[[  5 -17 -12]
 [ 15  11  -6]
 [ -8 -22  -8]
 [-40  50  19]
 [-32  -3  15]]
->
[[ 11  -6]
 [-22  -8]]

[[-32  29 -43  29 -43]
 [ 22   9 -44   9 -11]
 [-38  20 -46  20 -24]
 [ 47 -12 -47 -12  25]]
->
[[  9 -44]
 [ 20 -46]]

[[ -2  44 -23  26  26]
 [ 29 -55  24 -18 -38]
 [  8 -15   5 -29 -38]
 [ 39 -55  14 -18 -26]
 [ -2 -55  33  -7 -13]]
->
[[-55  24]
 [-15   5]]

[[-14 -23 -30  -9  -4]
 [ 30 -20  20  59  45]
 [-30  34  -4  -1   1]
 [ -1 -24 -28 -28 -15]
 [ 63 -15  45  19  17]]
->
[[-20  20]
 [ 34  -4]]

[[-65 -32  31   9]
 [-12  -7   8  -2]
 [ 30  14 -14  -5]
 [-21  -9   9   6]]
->
[[ -7   8]
 [ 14 -14]]

[[  0  -3  -7  16   0]
 [ -8  21  55 -11  -7]
 [-60  -4  47  30 -16]
 [  9  19  43  33  30]
 [ -4  18   3 -19   1]]
->
[[21 55]
 [-4 47]]

[[ 43  39 -32  24  17]
 [-24 -53   5  61  18]
 [ 51   6 -39 -27  17]
 [ -7 -48  23  24 -51]
 [-56  26  32   4  29]]
->
[[-53   5]
 [  6 -39]]

[[ 10 -19  -5  15 -12]
 [-49 -35 -46   6  -7]
 [  2  34   8  -5  11]]
->
[[-35 -46]
 [ 34   8]]
---
[[-57 -38   6]
 [-20 -57 -13]
 [-11 -34  19]]
->
[[-20 -57 -13]
 [-11 -34  19]]

[[-18 -31 -27]
 [-22 -49  -8]
 [-11 -51  -5]]
->
[[-22 -49  -8]
 [-11 -51  -5]]

[[ 50  -8  28]
 [-30  34  17]
 [-12 -30 -30]
 [-22   0  32]
 [-17  38 -21]]
->
[[-30  34  17]
 [-12 -30 -30]]

[[  0  -8   6   4  44]
 [ 13 -26  12  15  29]
 [ -3 -16   5  12  48]]
->
[[ 13 -26  12]
 [ -3 -16   5]]

[[  7  21 -33   2]
 [-47 -29   7 -32]
 [-17  57 -41   7]]
->
[[-47 -29   7]
 [-17  57 -41]]

[[ -5 -45  38]
 [-41 -53  46]
 [-14 -28  22]
 [  0 -11  10]]
->
[[-41 -53  46]
 [-14 -28  22]]
---
[[  0  -6  27   5  26 -16   6]
 [ 13  -8  -6  27  14  -9  16]
 [ 17  -2  -5 -22  40 -16 -59]
 [ 16   3  -1 -23 -46  -1 -40]
 [  2   0  25 -31  -7   1  10]
 [-11  -2  28  14 -30   4  55]]
->
[[ 13  -8  -6  27  14  -9  16]
 [ 16   3  -1 -23 -46  -1 -40]
 [-11  -2  28  14 -30   4  55]]

[[ 55  29]
 [-12 -58]]
->
[[-12 -58]]

[[-32   9]
 [ 40 -55]]
->
[[ 40 -55]]

[[ -8 -15  17  -9 -27  30]
 [  0  49  -3  20  45 -17]
 [ 51 -23  46  -9   7 -41]
 [ 45 -27   6  12 -33 -40]
 [-16  54 -23  34  29 -10]]
->
[[  0  49  -3  20  45 -17]
 [ 45 -27   6  12 -33 -40]]

[[ 53  56  35   0]
 [ 15 -53 -57 -52]
 [ 38  59  60 -35]
 [-15 -23 -55  36]
 [ -5 -49  -1 -56]
 [  0 -15  -3  12]]
->
[[ 15 -53 -57 -52]
 [-15 -23 -55  36]
 [  0 -15  -3  12]]

[[  0 -39  14   3  17 -21   7  29 -12 -14   8  20]
 [-39 -53   1  14  32 -17 -11  62 -10 -15  14  -8]
 [ 21 -44  18 -13  24  -6   6  12 -11  12  28  35]
 [ -5 -42  25 -23  56   7   4  26 -25  16  25  22]
 [-30 -62  10   3  40 -15  -2  45  -8  -6  12   4]
 [ 14 -49  17 -15  37  22  -9   8   7   1  38  41]
 [ -7 -57  14  -6  41   2  -3  26   0   0  25  25]]
->
[[-39 -53   1  14  32 -17 -11  62 -10 -15  14  -8]
 [ -5 -42  25 -23  56   7   4  26 -25  16  25  22]
 [ 14 -49  17 -15  37  22  -9   8   7   1  38  41]]
---
[[  2  -2 -42  -2 -42   2 -49  -5  -4  52   0  -2 -44 -46  -5  36]
 [ 37 -27 -38 -26 -38  40 -43  -3 -50  43   0 -25 -38 -41  -1  29]
 [-46  33  45  32  44 -48  50   0  50 -47   0  31  46  48   5 -34]
 [-34  28 -47  27 -47 -37 -51   6  49  36   0  26 -48 -50   7  27]
 [ 41 -32 -36 -32 -35  43 -38  -5 -53  42   0 -31 -35 -37   0  32]]
->
[[ 36   2  -2 -42  -2 -42   2 -49  -5  -4  52   0  -2 -44 -46  -5]
 [ 29  37 -27 -38 -26 -38  40 -43  -3 -50  43   0 -25 -38 -41  -1]
 [-34 -46  33  45  32  44 -48  50   0  50 -47   0  31  46  48   5]
 [ 27 -34  28 -47  27 -47 -37 -51   6  49  36   0  26 -48 -50   7]
 [ 32  41 -32 -36 -32 -35  43 -38  -5 -53  42   0 -31 -35 -37   0]]

[[ 29 -54]
 [ 10 -25]
 [-30  25]
 [ 18 -38]]
->
[[-54  29]
 [-25  10]
 [ 25 -30]
 [-38  18]]

[[  0   0   0   0   0   0   0   0]
 [-45 -55 -56 -32  47  42 -37  53]
 [-23 -41 -40 -20  25  24 -25  35]
 [-54  54  56  53 -41  32  52 -22]
 [-22 -40 -39 -20  24  23 -24  34]
 [-52  53  54  51 -39  31  50 -22]
 [-46 -55 -57 -33  48  42 -38  55]]
->
[[  0   0   0   0   0   0   0   0]
 [ 53 -45 -55 -56 -32  47  42 -37]
 [ 35 -23 -41 -40 -20  25  24 -25]
 [-22 -54  54  56  53 -41  32  52]
 [ 34 -22 -40 -39 -20  24  23 -24]
 [-22 -52  53  54  51 -39  31  50]
 [ 55 -46 -55 -57 -33  48  42 -38]]

[[ 21   4   4  -2  -5  19   6 -10  27  -8  32 -45   5 -15   6]
 [ -3   2  -7   7  -4 -55  24  -5 -19   7   6  24   9 -24   5]]
->
[[  6  21   4   4  -2  -5  19   6 -10  27  -8  32 -45   5 -15]
 [  5  -3   2  -7   7  -4 -55  24  -5 -19   7   6  24   9 -24]]

[[ 44  36  45  -5 -44 -33   0 -30  48  47  -6 -28  35]
 [-33 -35 -36   0  37  44   0  18 -33 -35  -1  30 -31]]
->
[[ 35  44  36  45  -5 -44 -33   0 -30  48  47  -6 -28]
 [-31 -33 -35 -36   0  37  44   0  18 -33 -35  -1  30]]

[[ 16   7  61   8 -43 -21  53  31 -60  -1 -42 -38  16  49 -40  35]
 [ 66  20  14 -38  34 -22   8 -29 -61   3 -41  61  62 -40 -16 -36]]
->
[[ 35  16   7  61   8 -43 -21  53  31 -60  -1 -42 -38  16  49 -40]
 [-36  66  20  14 -38  34 -22   8 -29 -61   3 -41  61  62 -40 -16]]

[[-11  10   8   7  -3]
 [-19 -46   8   6  -5]
 [-16   5   8  25   1]
 [-21  14  12  14  -1]
 [-10  14   8   6  -5]
 [-21  12  14  19  -2]
 [-13  10   8   7  -7]
 [-19 -49   9   9  -2]
 [-19   5  10  27   3]
 [-21  15  11  15   1]
 [-15  15  14  16   1]
 [-19 -50  -2   4   5]]
->
[[ -3 -11  10   8   7]
 [ -5 -19 -46   8   6]
 [  1 -16   5   8  25]
 [ -1 -21  14  12  14]
 [ -5 -10  14   8   6]
 [ -2 -21  12  14  19]
 [ -7 -13  10   8   7]
 [ -2 -19 -49   9   9]
 [  3 -19   5  10  27]
 [  1 -21  15  11  15]
 [  1 -15  15  14  16]
 [  5 -19 -50  -2   4]]

[[ 34  57]
 [ -5 -35]
 [-28  15]]
->
[[ 57  34]
 [-35  -5]
 [ 15 -28]]
